One turn moves each row of this set onto another row. After a few examples, where does it send each row asked below?
j_551: .43 -.13 -.09 .04 .06 -.13 .13 .32 .08 .22 .23 -.06 .09
j_442: .00 .10 .37 -.02 .23 .28 -.02 .07 -.34 -.06 .11 -.32 -.13
j_731: .27 -.21 -.20 -.10 .07 -.10 .06 -.01 .21 .09 .01 .38 -.01
j_841: .06 -.32 -.03 .06 -.12 -.20 -.22 .27 .04 .31 .06 .12 .03
j_676: -.03 -.24 -.18 .19 -.05 -.31 -.03 .27 .03 .27 .01 .16 .02
j_236: -.09 .22 -.13 -.31 -.24 .20 -.01 -.03 -.33 .04 -.08 -.27 -.18
j_431: -.23 .16 -.19 -.23 -.21 .08 -.06 -.06 -.39 -.05 -.10 -.24 -.12
j_41: -.22 .14 .06 .06 .22 .13 .02 -.24 .14 -.15 -.39 -.08 -.19
j_724: .24 -.40 -.02 .02 .10 -.15 .13 -.07 .17 .05 .07 .28 .01
j_503: -.15 .24 -.24 -.20 -.25 .03 .00 -.06 -.35 -.01 -.11 -.26 -.16
j_259: -.11 .12 -.03 .13 .19 .24 .09 -.26 .09 -.24 -.30 -.21 -.18
j_704: .05 .08 .44 -.11 .19 .30 .02 .04 -.35 -.02 .13 -.25 -.13
j_296: .01 .02 .44 -.02 .16 .30 -.04 -.08 -.29 -.03 .06 -.25 -.28
j_440: -.12 .08 .05 .21 .18 .19 .07 -.26 .13 -.18 -.33 -.19 -.22
j_101: .31 -.13 -.07 .02 .10 .00 -.04 .23 .23 .26 .19 .17 .18
j_73: -.16 .23 -.13 -.28 -.24 -.02 -.10 .04 -.26 .05 -.14 -.37 -.12
j_622: -.13 .21 -.07 .17 .14 .21 .05 -.20 .06 -.11 -.33 -.17 -.34
j_747: .26 -.35 -.10 .10 -.02 -.20 -.12 -.06 .26 .16 .15 .13 .04
j_30: .17 -.08 -.21 .14 .05 -.30 -.12 .16 .03 .26 .22 .25 -.02
j_991: .10 .14 .44 -.16 .24 .15 .01 -.06 -.26 -.07 .13 -.27 -.19
j_394: .49 -.09 -.06 .19 .17 -.19 .00 .21 .15 .19 .19 -.01 -.08

j_73 -> j_41
j_724 -> j_551
j_259 -> j_442
Now find these:
j_394 -> j_841
j_704 -> j_503
j_622 -> j_296
j_101 -> j_30

One turn moves each row of this set onto another row. After a few examples, where does it send each row asked below?
j_193: .38 -.24 -.05 .07 .01 -.04 -.11 -.15 .01 -.15 .85 .16 .28 .32 .37 -.25 -.04
j_609: .48 .07 -.26 .11 .17 -.14 .29 -.04 .15 -.17 .42 -.09 -.20 .39 .41 -.33 -.20
j_525: .40 .12 -.13 -.05 -.03 -.22 .57 .04 -.03 .06 .28 .25 -.15 -.02 -.27 -.34 -.03
j_578: .81 .18 .05 -.05 -.14 .14 -.01 -.28 .02 -.20 .73 .04 -.25 .29 .33 -.06 .15
j_843: .39 -.04 .04 .29 .34 -.21 .20 -.30 -.16 -.34 .58 .19 .06 .22 -.44 -.01 -.25
j_563: .53 .18 -.31 .05 -.10 .13 .37 -.22 .10 .04 .65 .13 .07 .27 -.50 -.13 -.29
j_530: .19 -.09 -.23 -.07 -.03 .04 -.02 -.30 -.11 -.29 .86 -.26 -.29 .41 .14 -.25 .08
j_198: .19 .40 .13 -.01 .05 -.07 -.12 -.13 -.27 -.23 .88 .06 -.02 -.02 .23 -.06 .21
j_648: .23 -.01 -.25 -.02 .24 -.38 .60 .09 -.03 -.01 .63 .21 .01 .18 -.12 .15 -.01
j_292: .45 .05 .04 -.07 .18 -.17 .03 .07 -.18 .04 .21 -.16 .10 -.02 -.34 .03 -.17
j_475: .32 .12 .19 .02 .11 -.33 .12 -.36 .18 -.24 .67 .14 .16 .31 -.27 -.49 .08
j_9: .36 .00 -.52 -.09 -.01 .04 .13 -.31 -.05 .11 .69 .11 .09 -.17 -.13 -.46 .13
j_558: .12 .02 -.06 -.16 -.01 -.16 -.31 -.01 -.20 .14 .75 .08 .10 .29 .17 -.07 .28
j_669: .33 -.07 .11 .18 -.12 -.35 .18 -.08 -.38 .09 .58 -.10 -.09 .05 .29 .07 .11
j_415: .42 .17 .04 .09 .05 -.39 .18 -.47 -.09 -.11 .28 .17 -.13 .30 -.18 -.23 -.43
j_835: .39 .20 .08 -.21 .07 .30 -.17 -.26 .04 .01 .71 .19 -.38 .04 .05 -.21 .23
j_717: .33 .21 -.33 -.21 .14 .08 .15 .22 -.06 -.09 .82 .16 -.24 .36 .32 .07 .07
j_214: .26 -.11 -.28 .00 .00 -.14 .33 -.14 -.16 -.18 .51 .19 .35 -.05 -.03 -.20 -.42
j_349: .54 .36 -.12 -.02 .03 -.38 .22 -.55 -.06 -.09 .31 .35 -.11 .28 -.12 -.20 -.21
j_624: .36 .46 .16 .25 .11 -.09 -.07 -.11 -.30 -.21 .89 -.06 -.06 .13 .13 -.22 .16
j_51: .59 .11 -.24 .01 -.43 .16 .04 .09 .11 .01 .78 .14 .00 .37 -.01 -.10 .24
j_233: .59 .10 .01 -.15 .03 -.05 .14 .24 .08 -.37 .37 .38 .09 -.01 -.24 -.05 .16
j_426: .17 .05 -.48 .17 .02 -.12 -.11 .08 -.05 -.16 .46 -.04 -.15 .55 -.21 .05 .03
j_895: .69 -.04 -.09 .10 .13 .05 .02 -.34 -.22 .25 .60 .30 -.38 .43 -.05 .02 .16
j_633: .56 -.24 -.29 .06 .18 -.07 .47 -.39 -.12 -.28 .55 -.04 -.19 .25 -.33 -.22 .05
j_573: .51 .20 -.07 -.02 .10 -.18 .14 .15 -.27 .05 .14 .07 -.02 .13 -.36 -.05 -.27
j_943: .46 .19 -.22 .17 .09 .00 .18 -.23 .19 -.16 .95 .11 .14 -.12 -.04 .26 -.16
j_291: .26 .03 .02 -.13 .01 .16 -.21 -.10 .09 .02 .53 .37 -.46 -.01 .08 -.15 .16

j_624 -> j_292
j_943 -> j_426
j_717 -> j_563
Now find these:
j_648 -> j_51
j_895 -> j_475
j_525 -> j_578
j_835 -> j_415

One turn moves each row of this set onto another row. After a few examples, where does it send each row asked below?
j_459: .13 -.49 -.21 .44 -.40 -.44 -.07 -.01 .02 .02 .59 -.44 .06 .32 -.18 .06 .08 .89 .04 .41 .31 -.62 -.02 -.11 .37 .11 .12 .22 -.02 -.28
j_355: .23 -.37 -.22 .34 -.43 -.59 -.03 .09 -.02 .07 .54 -.42 .20 .24 -.28 -.06 .14 .81 -.05 .40 .31 -.65 -.08 -.12 .31 .17 .05 .18 -.12 -.33
j_775: .10 -.10 -.04 .49 -.41 -.71 -.21 -.26 .00 .39 .52 -.57 -.12 .24 -.28 .10 -.18 .41 -.33 -.02 .30 .05 -.01 -.01 -.23 .15 .08 .36 .10 -.26
j_399: .26 -.54 .04 .11 -.14 -.23 -.42 -.19 -.33 .06 .06 -.12 -.02 -.04 -.10 .05 -.05 .11 -.24 -.42 .48 .02 -.33 .32 -.14 .11 .16 .12 .25 .12
j_110: .18 -.43 -.18 .33 -.38 -.52 -.17 .05 .07 .03 .47 -.45 .08 .26 -.18 -.06 .03 .86 .03 .48 .32 -.71 -.13 -.09 .32 .18 .20 .19 -.08 -.32
j_824: .32 -.67 .06 .14 -.14 -.24 -.39 -.19 -.27 .09 .04 -.16 -.06 -.03 -.06 .04 -.15 .13 -.26 -.42 .51 .05 -.43 .21 -.19 .07 .04 .06 .21 .06
j_828: .24 -.65 .17 .09 -.18 -.22 -.36 -.15 -.47 .05 .09 -.22 .09 .03 -.15 .02 -.10 .06 -.23 -.41 .44 -.07 -.40 .35 -.17 .05 .05 .04 .12 -.01
j_929: .10 -.20 -.08 .47 -.34 -.69 -.19 -.38 -.03 .37 .64 -.49 -.15 .25 -.31 .06 -.13 .39 -.29 -.05 .36 .09 -.02 -.12 -.21 .00 .03 .30 .06 -.14
j_196: .27 -.61 .08 .13 -.17 -.32 -.41 -.19 -.34 .12 .03 -.25 -.08 .04 -.10 .08 -.23 .10 -.21 -.41 .42 -.07 -.43 .39 -.13 .10 .15 .09 .12 .08
j_816: .36 -.48 -.06 .22 -.03 .44 -.36 .17 -.21 -.14 .10 -.49 .24 .04 .09 -.02 .07 .62 -.04 .08 .42 -.45 -.20 .17 .05 .28 .22 .25 .13 -.19
j_317: .16 -.52 -.29 .45 -.33 -.54 -.07 -.05 .06 .08 .57 -.40 .16 .26 -.23 .00 .18 .81 .06 .39 .29 -.67 -.14 -.16 .33 .11 .14 .29 -.05 -.30
j_562: .06 -.16 -.07 .42 -.39 -.72 -.17 -.24 -.16 .37 .57 -.50 -.05 .19 -.34 .08 -.11 .35 -.41 -.16 .25 .05 .00 -.02 -.27 .09 -.01 .29 -.05 -.28
j_966: .35 -.57 -.13 .18 .01 .36 -.23 .18 -.25 -.15 .10 -.31 .26 -.07 .08 .01 .17 .74 -.01 .07 .38 -.42 -.19 .15 .11 .27 .26 .24 .10 -.16
j_870: .02 -.16 -.02 .51 -.44 -.74 -.29 -.31 -.05 .33 .57 -.48 -.17 .25 -.41 .06 -.03 .40 -.32 -.14 .31 .05 -.09 -.08 -.18 .06 .09 .32 .12 -.17
j_932: .33 -.64 -.14 .22 -.06 .39 -.30 .23 -.21 -.19 .08 -.40 .19 .00 .11 .12 .15 .71 -.07 .05 .40 -.42 -.17 .07 .13 .24 .14 .18 .17 -.24
j_177: .04 -.22 -.14 .51 -.33 -.68 -.22 -.35 .02 .39 .59 -.49 -.07 .21 -.30 .06 -.02 .29 -.33 -.14 .26 .08 -.03 -.13 -.25 .04 .05 .36 .10 -.24
j_511: .37 -.46 -.10 .11 -.03 .39 -.32 .23 -.33 -.16 .12 -.48 .35 .03 -.02 .00 .22 .64 -.06 .13 .39 -.44 -.17 .07 .10 .20 .13 .16 .08 -.25
j_461: .25 -.75 .03 .17 -.09 -.28 -.39 -.18 -.28 .04 .04 -.14 .02 -.02 -.11 .05 -.04 .05 -.18 -.41 .41 .00 -.40 .30 -.15 .04 .10 .09 .24 .02
j_544: .14 -.45 -.16 .46 -.37 -.47 -.08 -.01 .03 .07 .57 -.46 .08 .24 -.27 -.05 .15 .96 .03 .36 .24 -.61 -.14 -.16 .29 .18 .19 .27 -.08 -.34
j_357: .32 -.60 -.21 .25 .05 .39 -.29 .16 -.21 -.16 .11 -.41 .31 -.01 .03 .09 .24 .63 .00 .11 .37 -.40 -.14 .09 .10 .20 .19 .29 .18 -.23

j_816 -> j_196
j_929 -> j_459
Now find these:
j_399 -> j_870
j_562 -> j_355
j_177 -> j_317

